Rows are one point carried round by a steady rotation, each followed by how many ticks it has turned.
The counts run from 0 to 383.
[ 12  -8   3   0   4 -17  -2   0   6  -5  -3   4  10  10  -7   2  13  12
  -7 -13   3  -7   6   8   7 -10  -2   6   4 -12  -6  -4   1  11   8   2
  -5  -4  -8  -6   7  -2   0  -2   6   7 -11  14   5  -3   7   0  -9   7
  -8 -15   7 -12 -10  -9  -1   4   9  -3   6 -15  -5  -6  -8] | 160
[  2 -18   8   1   1  -7 -11   3  10  -9   9   6   7   8  -3   5   8  10
   7  -2   2  -5  -3  -7  12   2   3  18  -9 -17  -3  -7  -8  10  11  -3
   1   9   5  -8   2   2  -7  -1   9  -6  -7   1  -2  -8  10   6  -6   8
  -8 -15   6  -3 -17   2   6  -1   1  -1  -4  -5   1   6   0] | 218
[  4   0   4   8  -2 -10  -1  -4   3   7   9   9   6  -6   1   2   8  12
  -1   7  -5  -4 -11  -3   1  -2   9  15  -4  -4  -5  -7   2  19   8  -5
  -8  -5 -14  -1  -3  -7 -16 -14   6   9   0   4  -8  -9  20   1  -4  -2
  -6 -12   3 -18  -3  -2   2  -2   5   1  -4  -8   3  -7  -3] | 47
[ -8 -12  -2   9   3 -11  -6   3   6   8  -5   9  10  -2   2  -6 -11   6
  10  -1  -2  -6  -5 -15   0   2   8   5  -8 -17  -2  -7   2  15  15  -1
  -6  12 -11  -3  11   3  -9   0   9  -1  -2   2   1 -11   3  -6  -1  13
   1  -6  14 -12  -2   3   3  -8   8  -2  -1   4 -11   1   5] | 247
[  0  -9  -1  12   4 -10  -7   4   3   2   9   4   5  -4   1  -7  -6   7
   7  -3  -6  -4  -5 -12   6  -6   2  11  -9 -15   3  -8  -7  24  15  -3
  -3  -2  -9  -9   6 -11 -13  -6   3  -5  -3   0  -8  -8   5  -7   0   7
  -3  -6   8 -14 -10  -6  10  -7   9   6   0  -4  -2   8  -3] | 209
[ -7   2  -2   6   1 -13  -6   3   2   9   9   4   9  -5   2  -8  -3   5
   1  -3   3 -13  -5  -8   3 -12   3  13  -1  -4  -1  -5  -9  20  12  -6
  -5  -7 -12  -8   4  -7 -15  -5   3   0  -1   4  -5 -11   7  -1  -7  17
  -2  -8   1 -14  -6  -5   6 -13   5   1   5  -7   0 -13   0] | 65
[  3 -12  -1   1   2  -6  -8  10   5  12   0  13  14  -3  -5  -6   4  11
  15   3   3  -9  -3  -2   6  -7   4   9   0 -23  -4 -12  -3  15   7   2
 -12   9   0  -2   1  -1  -7   4   5  -4  -4  13   3 -12   5  -3   6  10
  -2 -13  -3 -14   3   2   2  -2   1 -11  -1  -4  -4  -4  -2] | 124
[ -6 -17   6   1   0 -14 -13   4   8 -10   3   2  10  10  -3   6   0  12
   0  -9  -1  -1  -4  -9   8   7   0  17  -6 -12   1  -8  -3  10  13  -1
  -1   9   5  -8   6   2  -5   1  10  -4  -8   4   2  -6  11   3 -10  13
 -10 -11  13  -6 -17   3   1  -1   1   0   0  -2   2   6  -3] | 219
[  9 -17   8   3   0  -6  -7  -3  10  10   6  13   4   9   7  -4   9   9
   8   7   2 -11  -2  -3   7  -7   3   4  -1 -24  -4  -9   4  13   9   2
 -12   9  -3  -2   0  -4  -7   7   8   9  -4   7   2 -15   6   3  -5  10
  -8 -14   5 -14  -2 -10   0  -1   2  -4  -2  -5  -8  -5  -6] | 21
[  8 -16   4   7   6  -9  -4   5   5  -4  -2   1   9   8   0   2  11  17
   2   0   2  -7  -8   0   8  -5  -4  17  -4 -23  -1 -12  -4  17   4  -1
  -3   6  15  -1   9  -2   2  -2   5  -4  -6   3   5 -11  12   1  -6   6
 -10  -7  12 -10 -13   0   2   0  -1  -2  -5  -2   2   6  -3] | 321
[  6   1   4   8   9 -12  -3   0  -8  -2  -2   6  14   2  -2  -2  11  15
  -7   3  -1  -2  -1   3  -6  -6   5  17   2 -15  -5  -8   2   9   5  -2
 -11   3  -9  -1   1  -4  -9  -9   9   5   3  13   0  -4  14   3  -5   1
  -5 -11  10 -20  -3  -1  -1  -2   0  -7   2  -6   4 -17   3] | 242
[ -3 -10   6   6   1 -10 -15   5   0  -2   2   3   9  -3   5   1   3   4
   0   5   5 -15 -21 -14   2   1   3   4  -9 -22   6 -11   3  15   5  -3
   5   8   1  -1   5   2 -12  -4   6  -2  -4   3  -6  -3  11   2   0   9
   0  -5   5 -12  -4   9 -14  -6   4  -5  -5  -1  -7  -7   3] | 72
[ -4  -3   4  -6   3 -15 -14  -2   3   1  -2   7   7   5   3   2   4  13
  -2  -3   3 -11   2  -2   0   7  12   9   2 -10  -6 -10   2   5  10  -4
  -6   1 -11   5   7  14  -8  -3  16  12   0  -5  -4  -5  13   4 -14   7
   0 -16  11 -10  -2  -2  -1   1   8  -9   3  -2  -8 -11  -1] | 101
[  4  -5   2   3   2  -4 -16  -3  -2  -2   8   9   6   1   0  -9   0  14
   7  -1  -8  -7   0  -5   4   0   3  11   1 -22  -8 -10   7  11  11   3
 -13   4  -7  -5   3  -8  -8   0   7   3  -1   9  -8 -11   4  -6  -3   3
  -4  -9   9 -20  -5 -16  10   0   4   2   3  -3  -3   4 -11] | 366
[  3 -12   7  -6   1  -6 -10   2   9   5  -1  14  14   1  -6  -2   1  10
  12  -1   1  -2   3  -6   6   3  13   5  -1 -13 -12  -7   8   5  13  -2
 -10  12 -17  -7   4   7  -7   1  13   5  -2   7  -1  -6   8   1  -4   4
  -1 -20   7 -10  -1  -2   9  -2   9  -6   2  -8  -9   3  -1] | 245
[  0  -4  -2   1   2 -10 -12  -3   2   0  -7   3   5  -3   7  -8  -9  15
   4  -2   0 -18  -7  -5   1  -2   2   3   1 -17  -4 -16   8  14  10  -1
  -9  -1   0   5  19   3  -6   1   7   7  -3   2  -4 -15   5  -5  -8   7
   0  -6  18 -17  -1 -10  -1  -3   7   5   2   5  -3  -2  -6] | 183
[ -6  -9   6   0  -4 -20 -11   0   2   4   4   6  12   7  -4   4   5  10
  -6  -6   5  -1   1  -1   4  -3  -3  17   2  -3   0  -8   0  11  11  -1
  -6   2  -1  -6  -2  -4  -9   1   6   4  -7  14   3  -6  13   4 -11  14
 -17 -15   6 -13 -11   0  -4   0   1  -3   2  -8   6 -13  -3] | 363
[  4  -6   4   1   1  -9  -6   3   4  -1   2   2  10  -9   6   1  13   8
   1   3   8 -15 -12  -6   3  -7  -4  11   0 -15  -3  -9  -6  15   1  -8
   4   1   8   0   5  -1 -10  -8   2  -3 -11   8  -2 -10  17   8  -1  10
  -4 -12   3  -8 -10   6 -12  -9  -4   0  -6  -7   3 -15   2] | 176
[  2 -14   8  -1   5  -5 -15   0   3  -1   2   9   4   6   6  -1   4   9
   9   4  -3 -10  -4  -9   5   3  11   6  -8 -20  -4 -11   6   6  12  -3
  -7   8  -6  -5   8   7 -11   3  12   4   2  -3  -1  -8   9   2  -9   6
  -1 -15  13 -10  -5  -8  12   0   4  -3   0   0  -8   2  -5] | 61
[ -6  -3  -1   4  -2 -20  -2   4   0  12  -8   4  16  -6  -1   2  -2  10
   2   0   4  -8 -14  -7   6  -4   2  12   3  -1   6 -12   3  23  10  -7
  -7  -2  -3  -5   8   1 -11  -9   3   1   0   6   2 -10  16   0  -3   7
  -8  -7   6 -15  -5   9  -1  -7   4  -1  -5   1   4  -7   4] | 45
[  3  -9  -1   9  -2  -7  -7   1   6   6   9   7  11   3 -11   2  -1  11
   5   1  -3   2  -6   0   9   3   8  18  -6  -8  -5 -13  -3  23  13   4
 -13   2  -9  -2  -5   0 -11 -11   9   3  -2   3  -4  -9   9  -6  -3  -4
  -5  -7   1 -19  -5   1   7   7  10  -3  -4  -6   1   8  -2] | 87
[  0  -4   0   2   2 -12   1   3   5  -5  -2   6  13  -3  -1   2   5  10
  -2  -7  13  -9  -1  -2  -1  -8  -1  14   0 -12 -12  -2  -9  15   2  -4
   3   5   1   2  12  -2  -3  -3   9  -2 -12  13   7 -10   9   4  -3  14
  -4  -8   9  -5  -9   8 -15 -11   3  -1   2 -13   4 -18   6] | 279
[ -6   0  -7   8  -1 -20  -7  -1  -1   1   0   1   5  -6   1  -1  -6  11
  -3  -7  -3 -14 -12  -7   4  -7  -4   8   1  -9   5 -12   0  25   9  -1
  -4 -12  -4   0  10  -7  -7  -7  -1   1  -3   4  -4 -11   9  -9  -7   8
  -4  -1   8 -20  -5  -3  -3  -4   8   2   5  -5  -2  -4  -7] | 26
[ 10  -7   2   3   3  -5 -10   4   8 -13   5   2   2  -3  -2   6   2  10
   4  -6  -4 -11 -12  -4   8  -2   3   4  -3 -21 -11  -7   6  21   3   0
   8  -5  -4  -2  14  -1  -1 -10   6  -1 -10   4 -11  -6   8  -3  -1  -1
   3  -8   5  -9 -10  -6   1  -2  16   3   4 -13 -10  11 -12] | 172
[  5 -10  -1   5   5 -12  -1   7   7  -6  -4   3  24  -1 -13   0   7   8
  -2  -8  11  -3   2   4   8  -2   1  14  -3 -14  -4  -8 -11  12  13   4
   0   9  -5  -8   3   1  -8  -5   9  -3 -12  15   3   3   7   3  -3   3
  -6 -12   4  -6 -16  11  -5   1   5  -3  -1  -9   3   0   9] | 96
[  9 -16   9   1   1  -1 -12   5  10  -4  11   5   9   3  -2  -2  13   7
   8   3   9 -10  -5  -4  12  -5   3  12  -8 -24  -4 -10 -11  13  10   0
  -2   9   3  -5  -4   1 -11  -1  10  -4  -9   4  -3  -6   5   6  -3   4
  -8 -14  -2  -4 -14   0   0   0   0  -4  -5  -5   0   3   3] | 217
[ 13  -6   0   5   7  -5  -5  10   1  -5   3   6  16 -12  -9  -5   8   8
   2  -6   1  -9  -4  -4   1  -3   3   2  -3 -27  -1  -6   0  14   7   2
   4   6 -16  -6   0  -5  -9  -7   7  -3 -12  15 -10   4   7  -4   7  -3
   6 -12   0 -12  -7   3  -6   0   9  -3   2 -10  -9  -1   1] | 254
[ -1 -10   7  -3   2 -10  -2  -3  13  -1   0   8   4  -1   7   8  10   8
  -3   2   5  -8  -1  -4   1   3   8   5  -4 -11  -8   0   1   8   6  -8
   9   7 -10  -1   6   9  -8  -6  13   5 -11   2  -2  -6  17   8  -3   8
  -1 -18   8  -4  -5   5 -15  -6   4  -5  -2 -11  -6 -14  -2] | 297
[  0  -5   5   3   5 -17 -15  -3   0  -4  -6   6   8  10   1   3   5  18
  -6   1  -1  -8  -4  -1  -2   8  10   7  -2 -16  -1 -14   3   5  10   0
  -9   5  -7   4   8  11 -10  -8  14   8   2  -3   1  -4  15  -1 -11   4
  -2  -9  17 -12  -4  -1  -3   5   4  -9   5   5  -6  -6  -1] | 100
[  3 -10   5   7   5 -13  -9  -1   9 -12  -7  -1  10   7  -5   2   0   5
  -2  -8  11 -11  -6  -3   6  -2   4  14  -8 -15  -9  -6 -10  13  12  -1
   6   7   2  -1  20   7  -1  -3  14  -1  -6   1   7  -3   1   2 -11   6
  -1  -6  12  -2 -16   5   1  -8  11   0   2  -5  -5   3   8] | 238
[ -1   1   4   1   5 -22  -2  -4   1  -3  -4   0   9   4   1   2   7  10
  -8 -10   1  -9   2  -1   4  -8   4  16   3  -2  -5  -2  -3  12  11  -9
  -1  -7  -9  -4  14   1  -5  -6   9   3  -4   4   3  -5  12   2 -15  10
  -7 -13  15  -9 -13  -7   4  -8   7   5   5  -9   3 -12  -2] | 343
[  6  -5   6   2   7  -7 -17   1  -5 -15  -3   3   7   6  -1  -3   1  15
   1  -2  -1 -13  -9  -6   0  -1   5  13  -3 -25 -10 -11   4   9   4  -2
  -6  -1   1   0  16   2   1  -5   7   0   1   3  -1  -6   3  -3  -7   6
   2  -8  15 -14  -6 -12   7  -3   7  -1   4  -1  -4   1  -6] | 80
[  1  -3   1   0  -4 -10 -10  -9   5  10   1  10   7  -7   6  -9  -1  12
   4   3   1  -9   0   0   1  -2   0   4   5 -11  -7  -9  10  17  10   1
 -11   2  -9   3   4  -6  -7  -1   5  14  -6  13  -5 -15   7  -3  -3   7
  -5 -10  10 -22   3  -7  -7  -2   4   1   2  -4  -3 -14  -7] | 326
[  0 -11   2  -2   1 -12  -7   5   5   4 -12   3  12   4  -2   8  -1   7
   7  -1   5  -7 -10  -7  10  -5   6  14  -3  -9  -8  -9   6  16   8  -9
  -2   3   0  -8  21   6   0  -4   7  -1   3   6  11  -8   7   4  -6  12
  -7 -10  10  -9  -7   5  12 -12   6  -2  -1  -5   0   5   1] | 43
[ -5  -7   8   4   0  -8 -17   2   4  -1   9   5   6  -2   3   0   8   5
  -1   7   8 -15 -17  -7   6  -1   4   8  -7 -19   4 -12  -7  17   6  -3
   3   4   2   2   0   6 -14  -7  10   2  -6  -5  -6  -7  13   6  -4   9
  -3  -7  -1  -7  -5   7 -11  -2   0  -6  -6  -1  -3 -12   3] | 73
[  3  -6  -4   9  10 -11  -2   9   4  -1  -2   5   5   4  -8   4   0   7
   1  -7  -4  -1  -7  -4   6  -4  10  15  -8 -14  -5  -5  -8  19  10  -3
  -1  -3 -14  -4  10   0  -1  -9   6  -5   1   1   2  -6   8  -4  -5   3
   1  -7   4 -11 -10   0  15  -4  13  -3   3 -11  -5  13  -4] | 107
[  5  -8   1  -7  -2  -5 -12   3   6   4  -1   8  18  -1 -12  -1  -2   5
  12  -5  13  -5  -5  -4  11  -8   4   9   4 -12 -15  -6   0  15   8  -3
  -9   3 -10  -9  10   2  -2   2   7   0  -5  16   6  -8  -2   0   0   7
   0 -13  -3 -13  -5   1   9  -8  13  -5   4 -11  -3   1  -2] | 226
